[[ -6 -46  -2  -2   8  -9  -8]
 [  1 -27  38   0  39  -1   2]
 [ -9  45  22  -2   0  -3   2]
 [  0 -27 -33   1  40  -2   3]]
:
[[-46  -2  -2   8  -9  -8  -6]
 [-27  38   0  39  -1   2   1]
 [ 45  22  -2   0  -3   2  -9]
 [-27 -33   1  40  -2   3   0]]

[[ 36  22   2]
 [-40   5  10]
 [  4   0 -18]]
:
[[ 22   2  36]
 [  5  10 -40]
 [  0 -18   4]]

[[ 14  18 -26  -6 -15  21  28 -22  -1  15  10   5]
 [ 25  27 -16 -13   8  14  11  -8 -22  26   8  18]
 [-13 -26  43 -16   5   1 -33   0   8 -27  16  18]
 [ -3   9 -32  26  -8 -13  24   9   4  11 -24 -31]
 [ 12  15   8   1  33 -19 -19  29 -28  20 -14   7]
 [  5   4 -12 -13 -21  27  20 -31   9  -1  21  11]
 [  8  18 -40   7 -20  14  38 -18   4  15  -1 -12]
 [ -2   5  -3  19  18 -28  -8  30 -11  10 -26 -18]]
:
[[ 18 -26  -6 -15  21  28 -22  -1  15  10   5  14]
 [ 27 -16 -13   8  14  11  -8 -22  26   8  18  25]
 [-26  43 -16   5   1 -33   0   8 -27  16  18 -13]
 [  9 -32  26  -8 -13  24   9   4  11 -24 -31  -3]
 [ 15   8   1  33 -19 -19  29 -28  20 -14   7  12]
 [  4 -12 -13 -21  27  20 -31   9  -1  21  11   5]
 [ 18 -40   7 -20  14  38 -18   4  15  -1 -12   8]
 [  5  -3  19  18 -28  -8  30 -11  10 -26 -18  -2]]

[[ 30 -21 -22  23 -32  -2  12  15  13]
 [ -3  38 -10  13  14  16 -39  -5 -27]
 [-17 -11  25 -30   9 -20  31 -15  18]
 [ 29 -17  22  32 -11  34  20 -19 -30]
 [ -1   6 -31  10 -15 -33  -1  30  17]
 [  3 -13 -18 -14 -22 -30  30  10  32]
 [ -9 -11  33  -4  22  19  22 -27 -17]
 [-31  22 -21 -23   5 -27 -23  22  19]
 [ 31 -21   4  24 -24  13  21  12   8]]
:
[[-21 -22  23 -32  -2  12  15  13  30]
 [ 38 -10  13  14  16 -39  -5 -27  -3]
 [-11  25 -30   9 -20  31 -15  18 -17]
 [-17  22  32 -11  34  20 -19 -30  29]
 [  6 -31  10 -15 -33  -1  30  17  -1]
 [-13 -18 -14 -22 -30  30  10  32   3]
 [-11  33  -4  22  19  22 -27 -17  -9]
 [ 22 -21 -23   5 -27 -23  22  19 -31]
 [-21   4  24 -24  13  21  12   8  31]]

[[-19  29   6 -26]
 [  4 -49   5 -26]]
:
[[ 29   6 -26 -19]
 [-49   5 -26   4]]

[[ 15 -25]
 [ 36 -45]
 [-26  18]
 [ 25  -5]
 [ 18 -19]
 [  1   1]
 [-13  16]]
:
[[-25  15]
 [-45  36]
 [ 18 -26]
 [ -5  25]
 [-19  18]
 [  1   1]
 [ 16 -13]]

[[-11 -11  20 -29  23   8  46 -16]
 [-46  26 -13 -15  14  -7 -14   5]
 [  4  18 -46   4  11  15  24  21]
 [ -5 -16  18 -13   7 -25 -26 -25]
 [-16 -14  42 -34 -17 -17  23 -36]
 [-23  -3 -14 -12 -10  -2 -16  -4]
 [ 11 -19  15   8  -3  33   2  26]
 [-19 -16 -16  20  40   9  -9   5]]
:
[[-11  20 -29  23   8  46 -16 -11]
 [ 26 -13 -15  14  -7 -14   5 -46]
 [ 18 -46   4  11  15  24  21   4]
 [-16  18 -13   7 -25 -26 -25  -5]
 [-14  42 -34 -17 -17  23 -36 -16]
 [ -3 -14 -12 -10  -2 -16  -4 -23]
 [-19  15   8  -3  33   2  26  11]
 [-16 -16  20  40   9  -9   5 -19]]

[[-23   5 -45 -30]
 [ -9  11 -38 -41]]
:
[[  5 -45 -30 -23]
 [ 11 -38 -41  -9]]
---
[[ -7  18  13 -11  17   8  -7   7   2  19   1  -8]
 [-24   4  -1  -9  -2  33  11  38 -19  34   9 -30]
 [-12 -17  -8  12 -29  17   0  20  -8  28   0 -19]]
:
[[ -7  13  17  -7   2   1]
 [-24  -1  -2  11 -19   9]
 [-12  -8 -29   0  -8   0]]

[[-17  -8   6  22  -1   9  27]
 [  9 -20 -27 -41   6 -34 -34]]
:
[[-17   6  -1  27]
 [  9 -27   6 -34]]

[[-53  -2  45 -24  12  45  -4  -9   3  45  12 -34]
 [-54 -20 -17 -37  31   2 -13 -11 -36  36 -13 -12]]
:
[[-53  45  12  -4   3  12]
 [-54 -17  31 -13 -36 -13]]

[[ 36  24  27  18]
 [-46  -5 -10 -23]
 [ 51   2  -9 -13]
 [ 34   5 -36  13]
 [ -8 -33 -12 -39]
 [-30  25 -34  12]
 [ 25  30  26 -26]]
:
[[ 36  27]
 [-46 -10]
 [ 51  -9]
 [ 34 -36]
 [ -8 -12]
 [-30 -34]
 [ 25  26]]

[[ 13  10 -14 -19 -17  34  21 -40   0   4  22  15]
 [-25 -30  42 -17 -11   8 -27 -11  27 -35  19   9]
 [ 24  40 -40   9  18  -4  23  10 -30  40 -14  -7]
 [-11 -13  16  19  21 -36 -24  38  -5  -9 -29 -17]
 [ 24  35 -24  -4  11   9  16   3 -24  39  -5   9]
 [ 13  15 -21 -11 -16  20  24 -28  -2  18  13  11]
 [ 15   9  43 -29  39  -2 -44  18 -25   8  16  50]]
:
[[ 13 -14 -17  21   0  22]
 [-25  42 -11 -27  27  19]
 [ 24 -40  18  23 -30 -14]
 [-11  16  21 -24  -5 -29]
 [ 24 -24  11  16 -24  -5]
 [ 13 -21 -16  24  -2  13]
 [ 15  43  39 -44 -25  16]]

[[-23  39  -3  17  28  50 -14   4]
 [-27 -16  -8  23  46   4   4  26]
 [-30  11  -8  17  30  23   4  11]]
:
[[-23  -3  28 -14]
 [-27  -8  46   4]
 [-30  -8  30   4]]
